In the rows, 128 means zero.
The same turns and mirrors carry the whole set onto itself, and each row onto the other rows of its family. Which rows share a family with each named row? Give them in list order.
These 36 rows form 9 families of 4 rows each.
votis: [138 113 111 114 127 125 146 132 148  96 160 135 126 150 110 109]
zef: [ 86 104 120 144 102 135 137 112 105 149 136 114 133 129 115 102]
vesez: [ 90 140 135 154 119 117 111 111 117 133 115 118 131  99 134 130]
zaro: [ 88 139 131 157 117 120 109 114 107 130 117 114 139 107 128 134]
muk: [128 147 119 119 138 129 116 104 152  98 149 131 117 160 143 126]
gigev: [126 153 108 121 129 140 117 100 149  85 143 136 119 156 142 127]
marok: [ 89 115 119 147 114 131 133 128 102 147 129 109 135 112 109 103]
Vike: [141 112 108 109 119 123 142 126 152 107 162 141 128 141 116 107]
kisi: [134 146 116 119 132 124 121 103 144  82 144 139 117 153 144 122]
kuz: [142 147 116 123 126 137 119 104 152  87 151 139 117 144 146 121]
gug: [ 94 145 130 161 110 105 111 117 111 124 121 109 133 106 138 132]
zivul: [ 84 112 118 149 106 118 136 131 102 145 135 114 136 121 119 103]
zakeb: [ 83 114 115 149 105 130 132 127 102 146 133 112 132 116 111 102]
faba: [135 115 105 111 125 121 151 127 147  97 165 137 125 151 123 107]
rona: [137 114 103 111 128 121 142 132 156 110 162 131 125 152 121 115]
fogel: [135 115 100 108 125 121 147 123 151 105 161 136 120 153 120 107]
Sesim: [121 157 110 126 135 134 121 114 146  82 147 133 114 150 145 114]
sizad: [ 83 148 127 154 118 106 111 105 107 132 117 115 132 116 127 127]
Begas: [ 86 112 112 148 105 131 134 124 107 147 135 112 138 115 107 108]
Kolir: [135 147 116 123 131 130 121 100 149  87 150 134 121 156 146 122]
liga: [ 87 112 116 146 104 131 130 127 101 147 132 117 137 119 113 111]
Dipip: [ 80 107 115 146 116 135 140 130 110 147 126 114 131 113 116 106]
Kop: [ 84 109 107 144 106 128 136 121 105 150 135 116 135 118 120 101]
Bituz: [ 90 148 131 159 110 117 112 106 117 134 117 110 135 105 126 129]
fefom: [136 112 102 103 123 122 144 125 147  98 162 134 122 146 120 110]
teru: [ 88 142 126 153 108 108 108 107 118 129 120 113 135 104 135 126]
Dape: [ 84 109 113 147 119 127 135 119  99 146 135 111 130 125 112 100]
Dala: [132 153 119 123 135 136 119 110 140  86 148 139 117 156 141 127]
Poz: [135 104 111 114 131 114 135 127 144 100 161 145 133 144 113 109]
zedo: [ 92 144 127 158 112 116 105 109 110 133 118 116 133 107 133 126]
pem: [128 147 115 121 126 125 122 103 155  89 152 136 117 158 149 124]
Kul: [132 151 115 123 139 127 125 107 148  89 152 136 120 151 150 121]
lonu: [133 106 104 109 130 121 141 126 149  95 160 136 126 151 122 107]
koser: [ 91 145 129 159 115 115 107 110 112 134 117 117 138 107 127 129]
fufiz: [136 110  98 108 125 136 142 120 151  95 158 136 128 146 113 111]
pumez: [ 96 151 119 148 108 110 117 108 117 131 118 108 131 101 131 140]

Same family as fufiz: kuz, zivul, sizad
Same family as Dape: gigev, Vike, gug
Same family as votis: Kop, teru, Dala
Same family as vesez: muk, rona, Dipip
Same family as pumez: zef, Sesim, Poz

The same turns and mirrors carry the whole set onto itself, and each row onto the other rows of its family. Which rows share a family with each named row? Give them in list order.
These 40 rows form 5 families of 8 rows each.
Zezug: [ 67 145 116 113 128 114 113  99 106 112 173 141 107 116  99 120 124 124
  76 127 163 174 117 123 124  90  69 131  82 111 123 141 150 123 108  96
 112 173 136  93  96 137  98 162]
daved: [ 83 118 111 140 133 105 143 119 131 125 168 119  99 142 126 114 153 125
  98 114 149 136 102 145  95 115 121 110  96 102 144 112 129 104 138 126
  89 185  81  97 118 136 130 155]
vere: [ 65 150 158 154 136 133 117 117 152 137 145 153  96 134  86  95 100 131
  66 117 130 125 119 137 131 110  69 150 121  95 144 141 162 135  89 105
  95 172  98 120 108 136 125 157]
gutil: [ 77 148 115 119 124 107 111 101 101 111 166 135  99 120  93 124 108 116
  87 130 161 178 116 113 123  94  83 135  77 113 117 142 150 130 108 102
 105 170 144  99 102 140  93 168]
Pota: [ 86 126 182 126 110 106 117  95  99 105 145 115 116 140 113 116 142 145
 129 176 147 141 109 123 157 118  87 135  82 130 129 130 128 145 116 118
 127 175 133  98 129 141 127 155]
pago: [101 127 155  96 147 110 132  99 141  81 151 136 123 121  98 100 116 106
 117 118 141 149 113 100 159 114  57 135 138 125 124 157 117 109 103 126
 105 149 114  93 102 140 112 129]
nit: [ 80 136 149 143 158 137  99  89 141  99 195 126 103 100 123 112 150 130
  85 120 118 161 105 131 157 142 105 139 113 102 136 122 126 114  98 133
 123 169 104 101 139 137 120 154]
gud: [ 68 152 151 145 144 123 119 116 146 126 140 151  87 125  92 101 100 134
  72 129 124 126 115 134 126 108  72 162 121  92 128 137 162 129  87  97
  91 171  87 121 102 140 123 153]
vam: [ 81 140 142 141 149 145 105  99 144 108 194 129 114 118 123 122 155 127
  78 116 113 159 107 124 149 148 111 147 122 109 133 115 131 124  95 141
 109 166 109  95 145 128 126 137]
Lizat: [ 83 127 133 111 118 129 125 133 101 109 155 107 112 139 102 107 132 122
 131 163 151 136 126 117 115 121  97 142 137 122 106 137 110 117 126 100
  88 138  69 135  93 153 118 150]
bufet: [ 66 160 145 138 143 129 120 126 143 122 144 165  98 132  88  94  93 133
  62 122 121 136 116 138 118 107  85 143 116  99 137 137 159 140  90 111
  90 171  89 117 108 134 133 149]
nogu: [ 89 112 119 165 131 101 137 112 134 124 179 121 113 147 120 120 158 132
 100 118 150 125 112 145 103 114 111 115 103 110 134 115 134 109 147 119
  85 179  80  94 122 131 127 165]
kube: [ 98 124 146 103 145 111 136  98 141  87 159 133 131 127 105  85 111 104
 116 119 139 158 109 103 167 117  61 117 128 134 127 170 118 117 102 130
 104 150 111 104 106 127 115 142]
Tudi: [ 98 117 144 129 123  92 151 114 122 133 150 154 105 140  99 118 143  85
 107 149 112 104  99 124 128 124  95 133 142 107 144 113 140 138  77 127
 109 173 130 104 121 143 153 142]
Zumo: [102 130 135  98 148 120 131 107 148  92 153 142 126 131 108  93 102  94
 113 118 144 154 116 101 176 114  68 126 134 128 132 159 115 118  94 125
 115 162 107  97 112 126 117 137]
Finu: [ 83 147 144 145 153 133 102  91 141 100 211 128 110 114 126 114 147 141
  77 128 109 158 105 125 146 143  94 140 113 112 144 122 132 124  92 130
 119 172 106 100 131 143 122 145]
suti: [ 76 150 110 124 117 106 119 105 112 109 167 140  98 119  97 119 115 127
  87 132 161 174 114 111 123  91  74 131  78 124 110 144 155 129 127 108
 104 181 131  92 104 137  94 177]
Zago: [ 66 153 149 155 138 123 131 123 154 133 151 147  95 132  91 102 102 131
  59 127 143 127 117 139 120 117  66 146 127  95 139 129 164 135  91 102
  95 161  87 123 117 138 126 152]
lazut: [ 75 149 110 115 125 118 118 112 101 103 160 138  98 112  94 112 111 116
  88 131 162 179 121 122 126  93  70 126  83 113 122 132 141 121 128 114
  99 182 132  87 102 131  91 167]
Dep: [ 76 128 142 115 116 137 126 136 103 106 150 118 114 147  99 111 131 125
 138 161 153 127 118 120 118 121  84 148 137 124 102 145 131 113 128  88
  96 157  72 133 100 149 124 147]
Zofu: [ 84 131 178 137 118 116 123 103 107 117 148 117 119 128 111 128 148 140
 136 177 152 148 118 131 155 121 105 126  91 135 128 115 119 158 127 120
 127 168 126 100 121 134 125 160]
kugid: [103 121 141 131 121  93 148 123 119 153 153 156 102 128 102 118 149  85
 106 156 124 107  99 119 130 123  99 141 144 110 135 110 144 145  85 122
 106 171 120  99 128 143 145 151]
veg: [104 109 148 131 121  98 144 113 120 148 158 151 107 136  99 113 140  80
 110 146 117 115 111 123 124 131 108 129 149 110 140 118 146 130  87 133
 104 166 126 104 125 123 157 149]
fuf: [ 99 125 149  93 140 104 139  98 144  91 153 144 128 127 106 109 115 101
 108 120 139 146 107  85 163 114  57 119 127 129 117 158 119 120  93 124
 118 151 108 100 111 134 108 141]
Sakuv: [105 116 139 130 127 113 152 119 111 144 147 158 100 140  99 114 143  94
 106 153 118 107 101 125 128 130 104 138 142 117 139 119 155 143  83 132
 112 162 119 104 127 127 154 148]
Reg: [ 65 146 153 151 147 130 115 124 143 126 137 146  97 127  93  95  90 130
  69 119 132 134 123 139 125 107  83 157 123  87 135 132 156 127  88 113
  96 154  88 120 119 137 127 143]
Kad: [ 84 108 119 141 126 114 144 110 131 122 165 127 101 149 126 110 162 125
  95 109 151 127 107 148 105 121 109 118  98 116 142 108 133 107 143 126
  85 177  75  97 120 132 130 160]
fipop: [102 120 145 132 122  81 145 113 109 147 153 151 106 134  93 112 138  91
 113 156 114 109  91 123 123 130  93 141 150 121 130 114 143 141  98 123
 101 167 119 108 137 143 149 148]
Puzir: [ 88 130 138 112 124 117 124 140 107 108 153 111 108 138  97 116 128 130
 137 161 163 127 126 116 118 121  85 147 138 121 107 139 118 112 129  95
  80 159  68 126  98 138 120 153]
Tura: [ 83 129 170 142 103 116 120 107 106 108 160 118 123 136 111 125 146 143
 133 169 147 144 112 128 147 117  94 128  92 142 130 116 128 164 115 122
 138 169 134 100 127 149 127 153]
senin: [ 83 114 120 152 123 108 147 106 119 126 157 125 103 143 129 118 156 133
 108 116 148 129 112 138 103 126 114 114  92 116 143 106 137 104 134 140
  82 168  82 100 114 135 126 171]
Vaga: [ 86 128 174 136 101 112 126  95 105 107 141 118 117 133 110 113 139 144
 132 175 151 143 113 132 150 117  86 133  89 135 127 111 129 161 119 123
 121 177 132 102 124 138 128 150]
luk: [ 79 120 169 129 111 125 125  89 111 116 145 127 118 130 111 120 153 132
 137 179 146 145 108 129 149 110  91 121  87 138 119 108 129 152 119 126
 130 167 131 110 127 136 125 158]
led: [ 77 130 138 119 121 139 124 132 102 109 154 121 110 135  97 103 119 117
 138 168 152 136 130 115 122 111 100 132 129 119 115 149 111 111 130  95
  84 155  75 137  87 154 114 151]
pesig: [ 81 123 103 154 135  96 143 113 129 119 166 132 101 151 121 120 159 134
 101 119 154 120 101 144  99 120 114 113  94 121 144 120 142 108 136 124
  86 178  85  97 121 141 130 160]
dul: [ 69 153 114 112 132 111 124 109 106 107 161 134  97 116 106 114 107 122
  86 137 154 186 119 115 130  91  79 123  75 113 119 130 153 130 116 105
 111 184 130 111 105 140  96 172]
pela: [ 78 139 145 139 163 145 100 104 138 100 203 129 111 111 127 120 147 126
  78 118 121 155  97 126 154 147 113 146 115 115 138 131 126 117  94 126
 111 168 103  94 139 139 120 147]
vafu: [ 90 128 148 155 158 133  99 101 143 100 201 123 114 115 128 118 146 130
  78 120 120 155 104 119 145 144  99 136 121 108 147 124 132 109  88 128
 121 163 117  87 135 145 119 144]
Nuvu: [ 82 126 141 116 118 137 127 148 109 112 154 109 115 150 101 107 118 124
 133 159 149 132 127 131 114 121  94 140 137 126 109 141 123 120 130  98
  85 144  69 123  90 140 125 142]
dirib: [101 114 144  99 145 114 134 102 137  87 155 141 122 120 101 100 117  92
 112 122 139 147 119 100 170 123  62 123 136 135 118 159 121 119 104 134
 106 138 111  98 111 126 110 145]

Same family as Pota: Zezug, vam, Zumo, Zago, fipop, senin, led
Same family as dul: pago, bufet, nogu, Sakuv, Puzir, luk, vafu
Same family as Finu: lazut, Dep, Zofu, veg, fuf, Reg, pesig

The same turns and mirrors carry the whole set onto itself, and each row onto the other rows of its family. Which rows share a family with each named row? Give them in list order.
These 30 rows form 5 families of 6 rows each.
Rufe: [112 143 123 129 149 152 173 130 141 130 129 111 132 130 115  97 128 133
 119 147 128 138 135 147 100 100  98 136 126  88 142 108 117 127 110 124
  88 151  81 107 127 135 151 122 123 123 140 129 111 140 131]
gek: [106 111 114 120 145 135 161 138 123 119 113 135 103 132 117 124 114 127
 120 124 130 147 138 147 135 142 129 141 129 128 124 124 120 131 137 133
  89 121 141 118 118 133 139 124 149 185 113  81 125  89 103]
Fasud: [ 94 131 103 138 148 128 156 155 118 125 119 127 110 133 132 132 119 128
 117 118 126 126 138 145 143 145 114 149 129 135 117 121 116 150 124 120
  92 123 152 137 131 125 137 122 133 182 107  96 106 111 112]
mab: [160 142  96 129 128 160 144 137 148 140 148 134 113 127 125 133 126 143
 170 135 123 148 114 136 129 117 115  86 122 120 140 119 117 125 124 129
 111 139 138 136 171  88 173 126 141 121  96 106  99 151 122]
viki: [114 145 120 130 150 146 160 140 141 139 129 116 134 131 136 118 122 134
 109 150 128 135 137 153 104  83 105 140 107  91 126 108 113 142  98 128
 100 154  86 115 123 137 146 119 118 129 129 139 113 140 134]
bak: [109 123 116 146 149 161 132 125  88 152 117 157 107 128 128 117 145 128
 115 114 117 125 132 122 122 155 138 134 114 134 171 143 142 135 138 132
 137 153 110 136 161 129 144 155 128 115 116 104 164 103 129]
Zapub: [145 116  73 114 127 129 162 142 101 145 136  96 104 140 136 114 147 143
 128 111 119 137 108 133 141 111 139  99 130 134 179 120 154 127 137 138
 125 163 117  81 141 156 135 137 111 129 137 108 105 137 112]
zado: [131 131  76 127 126 105 132 122 127  96 148 142 120 154 110 110 109 124
 119 120 140 117 118 137 124 125 147  92 156 138 139 116 154 117 119 142
 134 125 102 110 164 127 175 142 135 123 128 113 153 109 133]
zapi: [155 125  78 108 122 136 150 147  95 143 121  94 108 146 147 130 149 141
 125 113 126 138 109 128 145 109 135  93 119 129 181 121 149 128 126 133
 137 168 115  84 132 147 139 140 116 125 126 115 100 128 120]
deg: [ 92 134 103 134 145 139 166 141 118 127 106 124 103 133 108 120 136 125
 112 123 132 137 137 150 146 152 120 140 145 129 127 115 114 132 138 119
  89 126 147 128 132 135 137 119 140 178 120  91  94 105 113]
Mav: [151 136  97 126 141 165 153 124 166 137 132 129 114 122 108 135 117 135
 170 130 128 142 110 137 135 106 108  92 125 113 122 130 117 137 131 143
 112 138 147 122 160 112 165 124 139 113 102 103 101 155 118]
rumon: [118 133 136 114 147 157 164 125 149 121 118 123 128 128 112 113 117 123
 117 146 122 138 142 142 100  98  97 132 115  89 120 117 112 132 121 138
 102 145  90  95 116 138 135 126 122 127 131 116 124 134 124]
nibem: [133 141  70 120 116 102 120 125 114 112 146 138 108 146 105 100 128 127
 132 118 144 126 127 132 131 124 144 108 152 133 141 134 145  94 124 144
 134 129 100 126 162 107 169 150 126 119 130 137 151 120 143]
sinu: [150 137 102 134 128 161 158 123 152 154 150 132 108 128 106 124 126 145
 171 136 115 147 106 146 130 112 128  87 129 117 140 119 118 121 129 130
 106 150 136 128 183 110 162 125 138 119 101 115  90 150 121]
fizab: [ 95 140 133 133 148 170 125 115  95 150 118 158 114 127 134 129 137 139
 116 124 120 128 145 133 118 145 143 117 114 114 179 126 142 140 137 136
 139 162 104 136 147 127 144 139 131 116 114  90 148 100 116]
ralo: [119 148 126 117 134 156 161 127 132 123 130 106 131 134 130 110 133 128
 109 147 127 142 141 146 102 100  97 130 111  90 139 106 117 136 106 132
  98 157  80 109 116 127 153 126 113 123 127 130 109 136 127]
manoz: [119 139  83 117 120  96 131 123 123 101 142 143 113 146 109 100 128 129
 132 133 142 120 132 152 137 136 148 105 163 131 147 112 144  99 125 137
 128 126 102 116 161 121 165 134 128 118 145 117 153 122 128]
Gulat: [ 95 133 132 142 158 167 129 121 101 158 121 160 111 127 113 116 150 138
 124 126 118 127 133 140 116 147 146 126 125 118 176 129 135 132 150 139
 129 156 109 133 160 132 140 139 121 117 126  84 151 103 115]
repe: [154 121  69 121 132 136 151 140 116 150 131  94 111 150 125 129 129 133
 129 108 133 129 102 123 143  97 135  87 129 125 158 130 152 141 126 154
 138 157 121  77 135 160 150 138 121 121 129 113 100 128 121]
gufif: [116 144  67 117 135  93 124 131 125  94 146 152 111 139 124 115 115 139
 129 126 146 113 131 154 136 120 150 114 142 144 148 115 150 114 112 138
 128 127 111 123 156 111 158 133 126 128 129 121 161 118 133]
revi: [146 131 106 126 116 161 160 120 148 148 142 124 109 115 114 127 122 136
 157 122 117 159 112 131 130 119 111 107 115 119 121 136 113 125 127 124
 101 142 149 132 165 101 156 141 141 116  94 132  92 161 124]
tugob: [ 94 127 100 126 138 133 163 135 115 125 101 135 103 137 119 113 125 125
 114 120 143 150 136 143 148 158 124 159 127 142 129 134 120 128 126 116
  92 131 138 140 122 134 144 129 148 176 111 111 120  97 122]
Lefek: [151 126  66 109 122 129 156 141 108 155 129  84 109 133 140 116 139 147
 129 104 131 146 101 127 147 107 125 112 119 128 163 142 156 125 130 144
 120 158 122  91 127 149 149 146 115 115 131 131 110 146 126]
zem: [116 111 127 138 155 162 132 113 104 154 128 163 112 127 130 119 126 127
 112 128 122 127 132 141 112 150 151 115 113 125 164 123 149 137 141 145
 134 148 109 125 157 140 152 147 132 126 116  84 167  91 110]
Tozo: [ 94 134 122 141 158 157 124 121  95 157 127 164 108 127 127 132 137 136
 122 129 117 115 152 133 113 134 151 127 109 120 164 126 144 150 137 145
 139 158 111 137 153 127 130 142 116 134 111  97 150 103 116]
dop: [123 149  82 110 115 100 126 133 119  77 145 145 120 151 113 112 123 132
 122 124 146 124 131 141 138 131 138 100 153 134 158 117 149 104 114 127
 126 125 105 125 157 110 169 130 138 123 131 113 151 117 131]
kov: [154 132  90 142 128 153 150 144 150 145 154 140 113 126 119 140 124 140
 161 128 121 137 108 143 129  94 129  92 115 117 132 123 121 132 117 131
 108 143 141 132 175  94 159 123 139 133  95 121  98 156 113]
tekab: [ 92 137 101 125 134 140 157 143 116 112 117 120 110 136 129 130 123 132
 116 116 131 146 134 145 141 152 113 135 137 127 131 123 113 138 135 121
  82 129 143 133 123 118 147 120 141 181 104  89  94 100 113]
vemu: [148 116  71 117 129 123 151 151 102 147 128 103 103 133 154 135 140 140
 123 108 122 121 115 133 145  99 144  96 119 130 164 122 153 137 115 135
 133 165 120  83 141 143 126 143 116 120 128 126 105 141 115]
nogad: [109 141 134 129 137 154 169 128 137 129 126 122 133 129 110 103 122 135
 119 138 127 156 142 129  96 101 103 153 107  97 137 130 115 123 113 126
  92 152  89 120 118 123 140 136 127 130 121 143 125 133 133]

Same family as fizab: mab, zapi, ralo, dop, tekab
Same family as nibem: bak, revi, tugob, Lefek, nogad
Same family as vemu: Fasud, viki, gufif, Tozo, kov

The same turns and mirrors carry the whole set onto itself, and each row onto the other rows of its family. Which rows share a family with each named row? Give them in list order.
These 16 rows form 4 families of 4 rows each.
J: [129  78 119 132 166 152 138 137]
N: [123  91 127 136 141 160 157 107]
Y: [152 102 138 142 153 166 154 107]
B: [140 108 124 151 142 173 146 100]
A: [116 103 144 155 155 151 109 164]
M: [129 134 154 177 147 168 131 116]
W: [127  90 137 121 166 159 142 153]
L: [125 130 150 174 129 170 114 128]
G: [112 110 161 165 139 143 114 155]
K: [124 122 155 162 118 166 134 112]
F: [117 121 152 150 142 156 116 170]
R: [138  88 131 134 164 142 141 153]
U: [118 139 144 167 135 175 131 120]
V: [108  79 134 139 160 137 138 147]
X: [140 107 123 154 154 159 158 104]
P: [102 119 153 155 162 159 117 159]

Same family as P: Y, M, W
Same family as K: N, G, V
Same family as X: F, R, U

The same turns and mirrors carry the whole set onto itself, and each row onto the other rows of its family. Which rows share a family with each named row? Give them in list order.
These 32 rows form 4 families of 8 rows each.
Maz: [136 129 140 116 112 142 144 134 116 109 149 136 142 119 122]
Nabo: [142 156 174 172  84 113 128 137 120 118 153 131 115  76 102]
Vugi: [121 140 153 118 101 156 122 123 105 107 147 129 141 128 122]
Gesa: [147 142 159 136 113 135 113 178  93 120 150 163 143 122 153]
mag: [143 153 157 143 109 131 110 173  98 104 152 157 149 129 158]
paru: [140 138 174 167  82 102 131 124  87 138 154 132 117  85 109]
zufof: [144 147 163 129 104 123 121 163  88 112 151 147 141 129 165]
Dor: [121 145 168 152 101  84  89 156 101 115 119 123 112  99 117]
vofu: [130 142 165 170  97 100 142 121 101 129 155 122 121  88 104]
fotet: [120 141 153 119 113 162 121 127 109 102 147 128 137 114 130]
sal: [143 132 181 163  77 118 130 132  98 123 152 127 100  81 110]
luz: [124 136 135 111 116 148 133 137 113  97 155 137 143 108 121]
vaf: [136 146 176 171  93 109 139 132 119 128 152 129 115  83  92]
kom: [156 139 173 126 115 147 116 167 100 118 154 160 135 112 153]
navi: [144 138 171 165  73 113 128 131 104 110 161 125 103  82 108]
Lefu: [145 160 172 171  84  99 137 129 116 119 151 122 111  95 103]
nivi: [119 125 157 120 102 149 135 132 112 105 129 138 148 131 130]
Marad: [129 150 154 139  97  83  87 163 108 117 142 127 109  92  97]
Bafe: [144 144 176 155  97 102 137 130  98 139 146 129 108  82 106]
fuzum: [159 141 166 133  98 150 112 165  97  98 159 156 123 111 156]
Reru: [126 136 148 110 125 142 146 133 114 103 144 131 136 110 137]
seza: [121 146 165 147  96 103  71 147 104 107 148 124 108  96 104]
tofa: [130 137 158 112 103 143 139 134 120 109 140 134 143 135 124]
Suguv: [149 155 163 125 111 137 119 181 106 111 155 157 138 117 150]
gal: [129 130 161 151  92  84  84 164 106 118 134 136 114  99 109]
dotu: [129 135 159 145  92  88  82 155 107 112 143 135 112 107  91]
Zaf: [121 132 162 149 112  89  89 146 101 104 126 127 107  86 116]
tak: [129 126 149 125 112 149 148 130 120 105 137 135 145 120 129]
Vumes: [156 149 160 144 100 130 114 154  96  99 163 154 143 136 158]
ras: [128 136 157 153 102  81  88 162 104 106 133 132 114  86 116]
Lokuz: [120 136 176 152 102 105  71 141  99 114 131 121 109  95 111]
sumig: [157 134 165 132  91 145 110 160  86 101 158 150 127 127 158]

Same family as dotu: Nabo, paru, luz, kom, nivi, Zaf, Vumes
Same family as navi: Vugi, fotet, sal, fuzum, seza, Lokuz, sumig

